The rows of Z fall into several groups, which share some directions, and each row is roughly a mix of its group's hidden directions.
Z, 144 rows:
[.16 -.31 .34 .08 -.23 .13 .15 -.11 .14 .04]
[-.17 .30 -.29 .23 .14 -.10 -.16 -.16 -.19 .10]
[-.05 .11 -.02 -.13 .46 -.13 .18 -.23 .02 -.16]
[.13 .08 -.07 -.42 .07 .30 .13 .07 .05 .24]
[.05 .31 .01 -.31 .04 -.05 -.07 .29 .22 -.22]
[.01 .16 .18 -.33 .11 .00 .15 .16 .31 -.24]
[-.16 .23 -.30 -.10 -.24 .16 -.09 -.28 -.12 -.12]
[-.09 .20 -.10 -.08 -.44 .12 -.25 -.16 .10 .12]
[.00 .07 -.23 -.20 -.41 .20 -.19 .15 .11 .00]
[-.26 .12 -.23 .34 .01 -.07 -.14 -.22 -.22 .01]
[.09 .13 -.36 -.42 .14 .08 -.04 .07 .09 -.04]
[-.19 .10 -.32 -.05 .15 .26 -.12 -.09 -.33 .00]
[-.15 .13 .04 .19 -.14 -.20 -.31 -.27 -.06 -.26]
[.04 .00 -.16 -.33 -.29 .23 -.21 .24 .01 .01]
[-.24 -.10 -.09 .46 -.17 -.12 -.11 -.07 -.19 .01]
[-.27 .41 .00 .05 -.16 .08 -.12 -.29 .04 .08]
[-.02 -.16 .04 .28 .09 -.25 .16 -.33 -.18 .19]
[-.11 -.08 -.04 .28 .28 -.39 .09 -.14 -.10 -.08]
[.02 .48 .02 -.04 .04 .15 .07 -.19 .23 -.18]
[.31 -.06 .22 -.12 .05 .09 .20 .21 .12 .33]
[-.21 .16 -.24 .30 -.10 -.15 -.26 -.16 -.18 -.04]
[.01 .05 -.14 -.39 -.16 .04 .18 .22 .09 -.28]
[.16 -.19 .17 .01 -.32 -.10 .28 .07 .24 .18]
[-.17 .33 -.36 -.20 .09 -.07 -.17 -.15 -.01 -.04]
[-.30 -.03 -.02 .20 .25 -.21 .17 -.16 -.15 -.25]
[-.18 .18 -.23 .24 .10 -.12 -.26 -.22 -.24 -.05]
[.20 -.14 -.09 -.08 .11 -.10 .42 .22 -.15 -.17]
[.15 -.10 .32 .25 -.30 -.09 -.04 -.02 .27 .08]
[.21 -.07 .23 .26 -.07 .01 .15 -.30 .16 .25]
[-.20 .12 -.03 -.16 -.14 .30 -.37 -.16 .14 -.05]
[-.17 .24 -.20 -.17 .28 .01 .22 -.20 -.21 -.12]
[-.14 .13 .07 .40 -.33 .11 -.07 -.18 -.13 .04]
[.10 -.08 -.32 -.22 -.11 -.15 .14 .37 -.05 -.13]
[-.10 -.04 .16 .52 -.02 -.09 .01 -.16 .01 -.18]
[.03 .12 -.20 -.38 -.14 .33 -.18 .03 .09 .11]
[.14 .34 .09 -.25 .27 -.01 -.03 -.16 .12 .24]
[.13 -.14 -.10 .05 -.06 .12 .31 -.08 -.41 .20]
[.00 -.04 .21 .22 .36 -.16 .34 .00 -.01 -.11]
[-.24 .18 -.01 .09 -.33 -.01 -.32 -.15 .22 .00]
[-.15 .27 .04 .06 -.06 -.11 .18 -.01 .24 -.41]
[.12 -.23 .27 .32 .02 -.18 .28 .11 -.10 .03]
[-.05 -.12 -.01 .43 -.15 -.33 -.03 -.01 -.18 -.11]
[-.06 -.01 -.15 -.19 .28 -.08 .35 .07 -.32 -.09]
[-.10 -.02 .03 .54 -.06 -.16 .03 -.14 -.08 -.14]
[.19 .12 .06 -.17 .18 .36 .18 -.01 .00 .31]
[.02 -.04 .33 -.16 .38 .21 -.15 -.02 .16 .09]
[-.11 -.35 -.09 .37 -.11 -.11 -.08 -.02 -.17 .21]
[-.03 .15 .13 .31 -.35 .19 .09 .15 .15 -.19]
[.05 -.17 .30 .13 .42 .08 .05 -.18 .01 .14]
[.08 -.01 .09 -.15 -.41 .10 .14 .28 .13 .22]
[-.14 -.23 -.20 -.05 .17 .02 -.29 -.37 -.08 .07]
[-.21 -.27 .17 .11 .09 -.23 -.12 -.23 .00 -.30]
[.10 -.23 .40 -.03 -.11 -.09 .28 -.19 .06 -.12]
[.23 .20 .22 -.13 -.09 .04 .21 .25 .30 -.10]
[-.01 .11 .40 .05 -.06 .04 .23 -.21 .16 -.27]
[.24 -.34 .12 -.17 -.03 .11 .14 .20 .07 .29]
[-.19 .16 -.17 .29 .06 -.27 -.03 -.20 -.21 -.19]
[.05 -.05 .37 -.07 .09 .11 -.09 -.14 .41 -.15]
[-.22 .19 .05 -.36 -.19 -.05 .09 -.20 .15 -.22]
[.19 -.11 .07 .00 -.39 .08 -.04 .31 -.09 .25]
[.11 -.12 -.15 -.40 .31 .10 .12 .12 -.14 .12]
[.31 -.20 .14 -.17 .10 -.10 .15 .33 -.06 .21]
[.12 -.38 .34 -.07 .20 .03 .00 -.03 .19 .13]
[-.26 .18 -.24 -.02 .02 .10 .05 .21 -.30 -.27]
[.08 -.06 -.06 .22 -.29 .24 .04 .41 .07 .02]
[.14 .08 -.09 -.18 .39 -.19 .14 -.22 -.07 .23]
[-.02 .29 -.13 .27 -.34 -.07 .12 -.19 -.09 -.15]
[-.08 .25 -.14 -.08 .02 .34 -.31 -.25 .10 -.03]
[.19 -.12 .31 .33 -.25 -.20 .09 .08 -.01 .08]
[.14 .14 -.04 -.22 .03 -.17 .16 .48 -.05 -.04]
[-.08 .23 -.04 -.17 -.21 .26 -.27 -.24 .18 .10]
[.18 -.25 -.04 -.41 -.09 .02 .08 .18 .08 .24]
[.01 -.07 .24 .33 .34 -.24 .10 -.12 .01 .10]
[-.01 -.08 .16 .25 -.21 -.06 -.27 -.29 .27 .06]
[.24 -.07 -.02 -.15 -.28 .25 -.15 .21 .12 .27]
[.23 -.29 .24 -.34 .08 .01 .20 -.02 .13 .04]
[-.16 .38 -.16 .11 .13 -.05 -.16 -.35 .00 -.07]
[.21 -.18 .10 .05 -.17 -.14 .19 .36 -.21 .16]
[.03 -.47 .20 -.10 -.11 -.03 -.10 .17 .23 -.04]
[-.07 .17 -.07 .23 .13 -.14 -.10 -.45 -.10 .16]
[.00 .31 .00 .13 -.13 .27 .21 .06 .28 -.21]
[.06 -.03 -.06 -.47 .05 .23 .16 .19 .14 .11]
[.12 -.17 .22 .24 .36 -.17 .17 .03 -.16 .11]
[.23 .07 .28 .04 -.22 -.18 -.19 .25 .21 .12]
[-.02 -.26 -.01 -.18 .05 .23 -.32 .03 .32 .10]
[.25 -.28 .06 -.26 .05 .03 .32 -.07 .18 -.16]
[.32 .00 .31 .24 -.20 .19 -.08 .01 .17 .11]
[-.08 .17 .22 .16 .21 .08 .30 -.26 -.09 -.23]
[.26 -.23 -.01 -.08 .15 .11 .16 .25 -.29 .21]
[-.17 .03 -.12 .06 -.27 .29 -.35 -.12 -.10 .16]
[-.24 .19 -.23 .03 .24 -.18 -.19 -.30 -.04 -.13]
[.17 -.23 .24 -.20 -.02 .21 .04 .31 .13 .19]
[.04 -.26 .13 .02 .17 -.41 .19 .17 -.15 .09]
[-.08 -.12 -.01 .42 -.12 -.26 -.23 -.16 .05 .11]
[-.11 .22 -.22 .15 .17 -.28 .10 -.32 -.09 -.12]
[-.31 .04 -.15 .37 -.16 -.14 -.10 -.19 -.08 -.14]
[-.08 .27 -.33 -.27 -.20 .06 -.21 -.01 -.09 -.14]
[.17 -.21 .34 -.14 -.21 .14 .12 .05 .28 -.11]
[-.04 -.27 .14 .04 -.13 .29 .26 -.22 .16 -.19]
[.03 -.47 .30 .04 .06 .07 .09 .15 .17 -.04]
[-.14 .08 .02 .41 .21 -.26 .02 -.24 -.09 -.03]
[.00 -.37 .31 .24 .04 -.26 -.01 .02 .09 -.11]
[.13 -.27 .15 -.10 -.06 .06 .11 .41 .15 -.21]
[-.10 .15 .00 .01 .26 -.08 -.12 -.48 .10 -.15]
[-.01 .23 -.02 -.36 -.24 .11 -.18 -.19 .17 .17]
[.14 .09 -.06 -.41 -.09 .30 -.03 .13 -.11 .22]
[-.05 -.14 .24 .45 .12 -.16 .15 -.04 -.08 -.14]
[-.16 .33 -.17 .30 .06 -.14 -.14 -.21 -.14 -.13]
[.05 .12 -.25 -.34 -.26 .16 -.18 .08 .22 -.04]
[-.11 -.17 .29 -.11 -.26 -.18 -.15 .10 .05 -.33]
[-.19 .35 -.37 .03 -.03 -.16 -.02 -.08 -.18 -.15]
[-.22 .21 .04 .00 -.23 .11 -.29 -.30 .22 .07]
[.02 -.24 .41 .29 .15 -.14 .10 -.05 .04 -.09]
[-.01 .08 -.12 .14 -.38 -.10 -.09 .26 -.15 .29]
[-.20 .14 .00 -.14 -.10 -.05 -.36 -.26 .07 -.29]
[.16 .03 .27 .23 -.07 -.04 .44 -.17 .01 .03]
[-.25 .19 -.39 -.13 -.04 -.03 -.20 -.22 .07 -.10]
[.12 .02 .27 -.21 .40 -.01 .12 -.15 .14 .18]
[-.20 -.08 -.02 .25 .12 -.33 .00 -.26 -.19 -.22]
[-.09 .01 -.33 .15 -.09 -.08 .19 -.06 -.24 -.36]
[-.17 .13 -.19 .06 .06 .38 .18 -.27 .02 -.19]
[.29 -.30 .27 -.11 -.04 -.06 .22 .15 .09 .18]
[-.03 .35 -.19 -.26 -.03 .36 -.06 .07 .09 .01]
[.12 -.19 -.15 -.29 -.04 .01 -.18 .30 .30 -.09]
[.00 .29 .11 -.07 -.16 -.09 -.26 .18 .31 -.20]
[.07 .17 -.01 -.44 .24 .13 .12 -.18 -.01 .18]
[-.30 .03 -.32 .18 .06 -.05 -.13 .00 -.35 -.04]
[.18 -.35 .19 -.04 .04 .04 .28 .26 .08 .16]
[.06 -.04 -.09 -.39 .19 .19 .28 .20 .02 -.15]
[.15 -.13 .19 .11 -.30 .14 -.19 .16 -.02 .34]
[-.18 .15 -.11 .25 .25 -.20 -.08 -.33 -.15 -.10]
[-.14 .11 -.05 .29 .33 -.02 .05 -.29 .02 -.26]
[.11 .16 .18 -.21 -.27 -.06 .24 .05 .26 .23]
[-.12 .25 -.12 .06 .19 -.01 -.11 -.43 .16 -.14]
[.30 -.27 .19 -.27 .07 .07 .20 .10 .08 .19]
[.19 -.31 .09 .25 .29 -.22 .15 -.07 -.08 .09]
[.17 -.23 -.04 .16 -.23 -.15 .12 .33 -.13 .23]
[.17 .14 -.05 -.24 .21 .31 .12 -.02 .03 .34]
[.20 -.24 -.01 -.17 .03 .05 .20 .44 -.06 -.11]
[-.01 -.05 -.26 -.04 -.39 .07 -.34 -.13 -.03 .13]
[.19 -.23 .12 -.06 .40 -.13 .20 .13 .04 -.18]
[.14 -.27 .07 -.13 .08 -.08 .17 .31 .19 -.30]
[.01 .08 .39 -.11 -.32 .16 -.01 -.13 .24 -.04]
[.08 .05 -.34 -.29 -.28 -.01 -.06 .23 -.06 -.17]
Which three rows in each list fit none of the groups? Every other row fits one group, some only roughly. Give them in the order they come.
  k_460: [.32 -.11 .26 -.12 -.07 -.08 .06 .25 .25 .20]
  k_79: [-.11 .09 .21 .38 .07 -.18 .03 -.35 -.06 .01]
  k_407: [-.18 .00 .00 .45 -.27 -.03 -.22 -.14 -.07 -.01]
  k_611: [-.25 .00 -.05 .36 .03 -.22 -.06 -.17 -.13 -.29]
  k_2: [-.15 .28 .03 .33 -.02 -.30 -.12 -.21 -.03 -.10]
  k_384: [-.02 -.01 .16 .19 .34 -.03 .29 -.34 -.03 -.07]
  k_253: [.29 -.03 .13 -.04 .10 -.14 .26 .05 -.08 .41]
  k_696: [.12 -.34 .39 .16 -.10 .12 .12 .00 .13 .10]
  k_141: [-.11 .24 -.12 -.09 .18 .15 -.02 -.44 .04 .18]
  k_921: [-.04 .15 -.14 -.35 -.03 .39 -.02 -.08 .12 .20]
  k_451: [.20 -.20 .02 -.19 -.17 .18 -.19 .36 .15 .13]
  k_703: [-.15 .20 -.21 -.26 .30 .20 .02 -.20 -.03 -.20]
 -> k_696, k_141, k_921
  k_113: [.18 .02 -.12 -.29 .14 .18 .18 .39 -.02 .09]
  k_318: [-.21 .37 -.27 .18 .14 .04 -.13 -.20 -.07 -.06]
  k_454: [-.01 -.36 .24 .20 -.13 -.16 -.25 .21 .06 -.01]
  k_406: [.20 -.30 -.05 -.05 .11 -.16 .13 .40 -.12 .09]
  k_557: [-.10 .53 -.17 -.08 .16 .00 -.01 -.14 -.02 -.03]
  k_295: [-.27 .11 -.04 .18 -.13 -.02 -.39 -.20 .02 -.22]
  k_59: [-.33 -.09 .09 .13 .20 -.07 -.04 -.39 -.12 -.13]
  k_483: [-.04 .04 -.07 .23 .31 -.38 -.03 .03 -.06 -.27]
  k_608: [.08 -.03 -.16 -.25 -.22 .16 -.06 .29 -.02 .35]
  k_580: [-.15 -.16 .12 .36 .23 -.31 .07 -.09 -.10 -.10]
 -> k_454, k_59, k_608
  k_859: [.00 -.06 .03 -.21 -.36 .25 -.23 .20 .16 .14]
  k_348: [-.20 .02 .16 .33 .01 -.31 .11 -.25 -.01 -.19]
  k_607: [-.18 .28 -.07 .29 -.02 -.28 .01 -.06 -.12 -.28]
  k_912: [-.13 -.31 -.13 .31 .00 -.29 -.03 -.13 -.22 -.06]
  k_683: [-.11 -.14 .02 .35 .11 -.37 .14 .00 -.23 -.01]
  k_918: [.05 -.13 .01 -.19 -.35 .15 -.31 .11 .19 .18]
  k_68: [-.22 .40 -.27 .07 -.05 .06 -.24 -.16 -.04 .01]
  k_946: [-.10 .34 -.07 -.14 -.20 .17 -.30 -.15 .23 -.03]
  k_846: [.11 .04 .06 -.33 .35 .05 .20 .25 .11 -.10]
  k_712: [-.20 -.09 -.09 .40 -.12 .08 -.32 -.09 -.16 .11]
  k_579: [.22 -.26 .23 -.22 .10 -.10 .02 .30 .23 -.01]
 -> k_68, k_946, k_846
  k_570: [.07 -.22 .15 .43 -.19 -.11 -.03 .21 -.13 .11]
  k_691: [.19 -.15 -.04 .16 -.09 -.08 .11 .36 -.28 .23]
  k_556: [-.30 -.03 -.16 .01 .21 .29 -.06 -.08 .11 -.33]
  k_906: [-.19 .28 -.15 .31 .12 -.11 -.01 -.10 .08 -.32]
  k_307: [-.10 .45 -.14 -.09 -.18 .19 -.20 -.07 .04 -.15]
  k_864: [-.18 .27 -.21 .02 .11 .01 -.34 -.30 .05 -.04]
  k_670: [-.01 -.08 .18 -.01 .50 -.01 .26 -.04 -.12 -.08]
  k_993: [.03 -.01 .39 .36 -.21 -.04 -.03 -.18 .11 .05]
  k_986: [.07 -.37 .23 .13 .10 -.22 .15 .20 -.10 -.19]
  k_543: [.21 -.28 .13 -.28 .04 .34 .03 .11 .02 .17]
  k_564: [-.21 .05 -.34 .03 .23 -.15 -.15 -.31 -.15 .00]
  k_26: [-.06 .25 -.16 -.39 .19 .24 .13 -.13 -.01 .03]
  k_420: [-.17 .12 -.32 -.25 -.11 .03 -.38 -.06 -.09 .03]
  k_57: [.07 -.25 .27 .45 -.04 -.09 -.05 .08 .09 -.06]
  k_265: [.16 -.22 -.04 .08 -.08 -.15 -.19 .42 -.04 .24]
 -> k_906, k_986, k_420
